Here are some points, one per row:
[-0.7  0.7  0.4  0.7 -1.1 -0.2 -1.2 -0.1 -0.2  0.6 -0.6  0.4  0.4 -0.4  0.1 -0.6 -2.2 -1.   0.3  0.4  0.4 -0.3 -0.1  0.4]
[-0.6 -1.7 -0.5 -1.7  1.5 -0.2  0.9  0.7  0.7  0.4 -0.3  0.8  0.9  0.6  0.2 -0.8 -1.3 -0.4 -0.3 -1.1  1.8 -1.   0.7  0.5]
[ 0.9 -0.8 -0.1 -0.3  0.2 -1.2 -0.5 -0.2  1.4  0.3  1.6  0.4  0.1 -0.8 -0.3  0.   1.4 -0.2  0.9  0.4 -1.  -1.4 -0.6  0.1]
[ 0.3  2.   0.6  1.1  0.6 -0.9  1.7  0.   0.  -0.2  0.3  0.  -0.6 -1.8  0.4  0.4  1.7  0.2 -0.8 -0.3  0.5  1.4 -1.2  0.5]
[-2.4  0.  -1.2  0.3 -1.4  0.2 -1.4  0.   0.1 -1.1 -0.5 -0.7 -0.4 -0.5 -0.5 -0.8  0.4  0.4  0.3  0.3  1.  -0.7 -1.9 -1.9]
[-0.6  1.5 -0.2 -0.5 -0.3  0.9  1.4  0.4  0.9  0.1  0.4 -1.1 -0.9 -1.2 -0.6 -0.1 -0.6  0.2  0.8  1.1  0.4 -0.6  0.3 -1.8]
[ 0.1  1.   1.2  0.7  0.3  2.3 -0.9 -0.4 -1.4 -1.  -1.2 -0.1 -1.6 -1.4 -0.6 -0.5 -0.8  0.1  1.5  0.7 -1.7  0.4  0.8  0.1]
[-0.2 -0.5  0.3  0.5  0.2  0.1 -0.1  0.1  0.  -0.1  0.1  0.9  1.1  1.5 -6.4  0.6  1.   0.1 -1.  -0.1  0.1  0.3  0.5  0.6]
[ 0.   0.8  0.9  0.5  0.3 -2.   1.   0.1 -0.6  0.2 -0.7  0.1  0.6  0.   0.  -0.1  0.4  0.7  0.6  0.  -1.5  0.   0.  -0.7]
[ 0.4  1.3  0.6 -0.2 -0.5  0.8  0.6 -0.6 -0.3  0.   0.3 -0.5  0.5  0.4 -1.9  0.3  0.3  0.8  2.   0.2  0.5 -1.5  1.6  1.6]
[ 0.3 -0.4  0.2 -1.8 -1.7  1.4 -0.2 -1.  -1.7 -0.3 -1.4  0.7 -0.2  0.2  0.7 -0.8  0.4  1.5 -2.1 -0.7 -0.1 -1.  -0.1  0.8]
[ 0.3 -0.6 -0.7  0.3  2.  -0.2  0.5  0.6  1.4  0.4 -0.4  1.   0.9 -0.4  0.  -0.6  0.1 -0.9 -0.5 -0.1 -0.6  1.4  0.4 -0.3]
[-0.7  0.7 -0.2 -1.7  0.4 -0.5 -0.8 -0.7 -0.1 -1.2 -0.1  0.7  0.4  0.4  0.9  0.6 -0.2  0.   0.1  0.7 -0.7  1.2  3.3  0.4]
[-0.2 -0.8  0.1  0.4 -1.9 -0.2 -1.3 -0.1  0.4  1.2  0.4  0.3  0.5 -0.2  0.1 -0.2 -0.4  0.7  0.1  1.6 -0.2  0.7 -1.8  0.4]
[ 0.5  0.6  0.1 -1.  -0.2  0.2 -1.4  0.   0.4  0.3  0.6 -0.7 -0.1 -1.5 -0.3  0.5 -0.4  0.3  0.7  1.5  0.3 -0.9 -0.3  0.9]
[-0.4  0.  -0.5 -0.5  1.3  2.4  0.4 -0.7 -0.7 -0.9 -0.6 -0.3  0.6  1.   1.1  1.2  2.1  0.2  0.5  0.5  1.  -0.3 -0.5  0.1]
[ 0.2 -0.3  0.3  0.3  0.4 -0.2  1.1 -0.5 -0.9 -0.7 -0.8 -2.4 -2.  -0.6 -0.8 -0.1 -0.5  0.4 -0.3 -0.8  1.6 -1.5 -1.4 -0.9]
[-0.1 -0.2 -0.2 -0.1  0.  -0.9 -0.1  0.7  0.8 -0.1  0.1  0.3  0.2 -0.5 -0.2 -0.3 -0.1 -1.2 -0.9  0.3  0.4  0.   0.5  0.6]
[ 0.1  0.4  0.3 -0.3  0.4  0.6 -0.7  0.3  0.4 -0.3 -0.8  0.5 -0.1 -2.1 -0.7 -0.6 -1.1 -1.6 -1.5 -0.3  0.8  1.8 -0.9  1.5]
[-1.1 -2.   0.   0.6  0.3 -0.3 -1.5 -1.1 -1.5 -1.1 -1.1 -0.6 -0.2 -0.1 -0.3  0.2  0.6  0.2 -1.1  0.4 -1.  -0.5 -1.2 -0.7]
[-0.7  1.4  0.1  0.2  1.2  0.6 -0.8  0.2  0.3 -1.1  0.2  0.2  0.5 -0.3  0.6  0.9  0.7  0.5  0.3  1.2 -0.5  0.2  0.  -0.3]
[ 2.   1.7 -5.9  0.8  0.5 -0.4 -0.5 -0.1 -2.6  0.5  0.3  0.5  0.5 -0.2 -0.3 -0.8 -0.9  0.1 -0.4 -1.  -0.5 -0.6 -0.1 -0.3]
[-0.8  0.1 -0.4 -0.3 -0.8  0.5 -0.3 -0.2  0.3  1.8  0.2  0.8 -0.3 -0.2 -0.1  5.7 -1.7 -0.2 -1.  -1.7 -1.3 -0.2 -0.5 -1.3]
[-0.6 -1.   0.2  0.2  0.   0.8  2.2  1.   0.5  0.1  0.3  0.2  0.4 -1.1 -0.9 -1.4 -0.9 -0.1  0.2 -1.8 -0.5 -0.6  0.1 -1.7]
[-1.3 -0.9 -0.4 -0.2 -0.6 -0.9  0.1 -0.6 -0.4 -1.1  0.2  1.4  1.2  1.5  1.6  0.4  0.6  1.2 -0.8  0.3  0.5 -0.2  0.7  0.8]
[ 0.  -1.1  0.  -0.9 -0.6 -0.9  0.5 -1.2 -1.6 -1.5 -0.7 -0.8 -0.4 -0.3  0.1 -0.2  0.6 -0.3 -0.3 -1.5 -2.2  0.6  0.1 -0.2]
[-1.  -0.3 -0.4 -0.8  0.  -1.   0.   0.   0.1 -0.2  0.5  0.5  0.4  0.1  0.3 -0.4  0.6  1.5 -0.2  0.3  0.8  1.6  0.6 -0.6]
[-1.1 -1.2 -0.5  0.1  0.6  1.1  0.1  0.1  0.3  5.6 -0.3 -0.1 -0.1  0.2  0.6 -1.1  1.5  0.7  0.2  0.9 -0.9 -0.2  0.3  0.2]
[ 0.5  1.5  0.5  1.9 -0.9 -0.4 -0.3  0.   0.7 -0.3 -0.8  0.3  0.9  0.5  0.6 -1.   0.  -0.3  0.   0.5  0.2 -0.5 -0.4 -0.7]
[-0.1 -0.4  0.5 -0.2 -0.4 -1.2  0.1 -0.4 -0.8 -0.5 -0.9  0.1  0.6  0.7  0.7  0.5 -0.8  0.7  0.9 -0.1  0.4 -0.5 -0.2  0.4]
[-0.4  0.3  0.3  0.8 -0.2 -0.9 -0.1 -0.1  0.3  0.1  0.6  1.4 -4.7  1.3  0.6 -0.1  0.2 -1.5 -1.2 -1.1 -0.7 -1.6  0.8  0.6]
[ 0.   0.3  0.7  0.2  0.1  0.3 -0.2  0.   0.2  0.3  1.4 -4.9  2.3  1.6  0.9  0.2 -0.7 -0.9 -1.5 -1.7 -1.3  0.3  0.3  0.8]
[-0.3 -0.4 -1.8  1.  -0.8  0.5  0.7  0.4  1.8 -0.6 -0.3 -0.4 -0.2  1.   1.   1.8  0.3  1.6  0.8  1.1  2.4  0.8  1.5  1.6]
[ 1.  -0.2  0.8 -2.1  1.  -0.3 -1.5 -0.6 -0.7  0.1 -0.3  0.6  0.4  0.2  0.3  0.1  0.  -1.3  0.2 -0.3  0.3 -1.2 -1.4  1.4]
[-0.2 -2.  -0.2  1.4  0.2  0.8 -0.2  0.4 -0.7 -0.8  4.7 -0.6 -1.  -0.7  0.1 -0.6 -1.   0.2 -0.8  0.6  0.1  0.3  1.   1.7]
[ 1.6  0.6  0.8  0.5 -0.2 -0.5  0.4 -0.3  0.3  0.5  0.4  1.2  0.3 -0.5  0.3  0.   0.8  0.6 -1.3  0.3  0.  -0.3 -0.3  1.4]
[-1.4  2.  -0.1 -1.6  0.3  0.1  1.6  0.8  0.7  0.2  0.7  0.2 -0.5 -0.4 -0.5 -0.7 -0.2 -0.4 -0.2 -0.4  0.4  0.7 -0.9  1.5]
[-0.8 -0.4 -0.3  1.2  0.5  1.   0.5 -0.3 -0.5 -0.9 -0.3 -0.7 -0.4  0.3  0.1  0.3  2.7 -0.3  0.2  0.5  0.4 -0.4  0.  -1.5]
[ 1.   0.3  0.4  0.5 -0.8 -1.8  0.4 -0.4  0.   0.5  0.5  0.6  0.6  0.5  0.1  0.1 -0.6 -0.3  1.4  0.8  0.1 -0.9  0.8 -0.5]
[ 0.1  0.4  1.1  0.2  2.5  0.9  0.7  0.9  0.   0.4  0.3  0.7  0.4  0.3  0.7  0.4 -0.8  0.8 -0.7  0.2  0.7 -0.8 -0.7 -1.6]
[ 0.9  1.2  0.2 -0.4  0.2  0.5  0.2  0.5  0.6  0.5 -0.2 -0.4 -1.7  4.7 -0.6 -1.3 -1.6 -0.1 -0.3  1.  -0.4  1.8 -1.3 -0.4]
[ 1.9 -1.1  0.3 -0.8 -0.3  1.3  0.9  0.4 -0.3  0.4  0.8  0.4 -0.5 -0.1  0.3  0.8  0.6  0.5  0.5  1.6  0.4  2.1 -0.3 -0.9]
[ 2.3 -0.5 -0.3  0.5  0.   0.2 -1.  -1.   4.1 -1.2 -2.  -1.  -0.4 -0.6 -0.1 -0.3 -0.2  0.3 -1.3 -0.1 -0.8 -1.3  0.3 -0.6]
These points spread out most along one direction. Take the direction at right angles to it along which they spread out most. Then take the direction at right angles to both along which they spread out most. Go by this last direction. How far along it is each point below, from 0 to 99? 50 is the average, and the first point above lies past it. One standard deviation of the points above along it is 16.
[ 0.6  0.4  0.5 -0.6 -2.6 -0.1  1.4 -0.6  0.5  0.1  0.3  0.4  0.4 -0.1  0.6 -0.3  0.9  1.3  0.8 -1.2 -0.9  0.1 -0.4  0.3] 50
[-1.2 -1.3 -0.8 -0.1 -1.2  0.3  0.8  0.4 -0.2 -0.1  0.1  0.7  0.8  0.8  0.5  0.3  0.6 -4.8  0.9  0.3  0.3 -0.1  0.  -0.4] 59
[ 1.2 -1.  -0.3  0.6  2.2  0.4  0.8 -0.7  0.  -0.7 -1.1 -0.6 -0.9  0.1  0.5  0.8  0.   0.1  2.9  0.  -0.9  0.  -0.7  1.3] 40
[ 2.4 -0.1  0.8  0.1 -0.9  0.2  0.2 -0.3 -0.6 -0.4  0.8  0.3  0.5  0.2  0.2  0.3  0.2 -0.9 -0.5  0.5  0.1  1.3  0.  -1.7] 49
[ 0.6  0.3  1.   1.5 -0.2 -0.7 -0.6  1.4 -1.8  1.6 -2.5 -1.8 -0.8 -0.9  0.1  0.5  0.8 -0.3 -0.7  0.   1.7  0.9  2.7  0.8] 47
[-1.7 -1.9 -1.6 -1.6 -0.4 -2.1  0.1  0.   0.2 -0.4 -1.3 -1.8 -1.6 -1.  -0.7  0.1 -0.6  0.9  1.5  0.5 -0.3  1.6 -0.4  0.6] 50
[-0.3  0.4  0.7 -1.3  1.2 -1.5 -1.2  0.2 -0.5  0.2  1.1 -0.3 -0.3 -0.3 -0.2 -0.4 -0.6  0.8 -0.7  1.1  0.  -1.   0.8 -2.7] 48
[ 0.2  0.3  0.6  0.4  0.2  0.4 -3.4  0.6  1.   0.3  1.   0.8 -0.3  0.5  0.4 -0.5  1.2  0.9  2.3 -4.4  1.3  1.6  0.1 -0.6] 53
[ 0.   1.8 -0.1 -1.5 -0.8 -0.5 -0.7 -0.3  0.4  0.4  0.8 -1.   0.4  0.1  0.1 -0.4  1.6 -1.3 -0.3 -0.1 -0.3 -0.8  0.   0. ] 55
[ 1.4 -0.4  0.9  0.1 -0.5 -0.5 -0.2  5.  -1.3 -0.8 -0.3  0.1  0.6  0.1  0.3  0.7  0.   0.7  0.7  0.   0.  -0.8 -1.   0. ] 46
[ 0.1  0.   1.2  1.4  0.6 -0.4  0.7 -4.1 -0.4  1.1  0.6  0.6  0.8 -0.3 -0.1 -0.4 -1.6 -0.3  0.5 -0.5  2.   0.7 -0.3 -0.4] 50
[ 0.  -1.1 -0.2 -0.6 -0.9  2.2  0.8  0.8  0.7  0.  -0.2  0.7  0.4 -0.9 -0.1 -1.7 -1.5 -0.7 -0.4 -0.7 -0.5  0.3  1.6 -0.7] 52
[-2.1  0.3  0.4  2.4  1.   0.6  0.4  0.7  0.4 -0.4 -0.2  1.2  1.4  0.4  0.5 -0.5 -1.2  0.1 -0.9 -0.5 -2.  -0.3 -0.5  1.2] 60
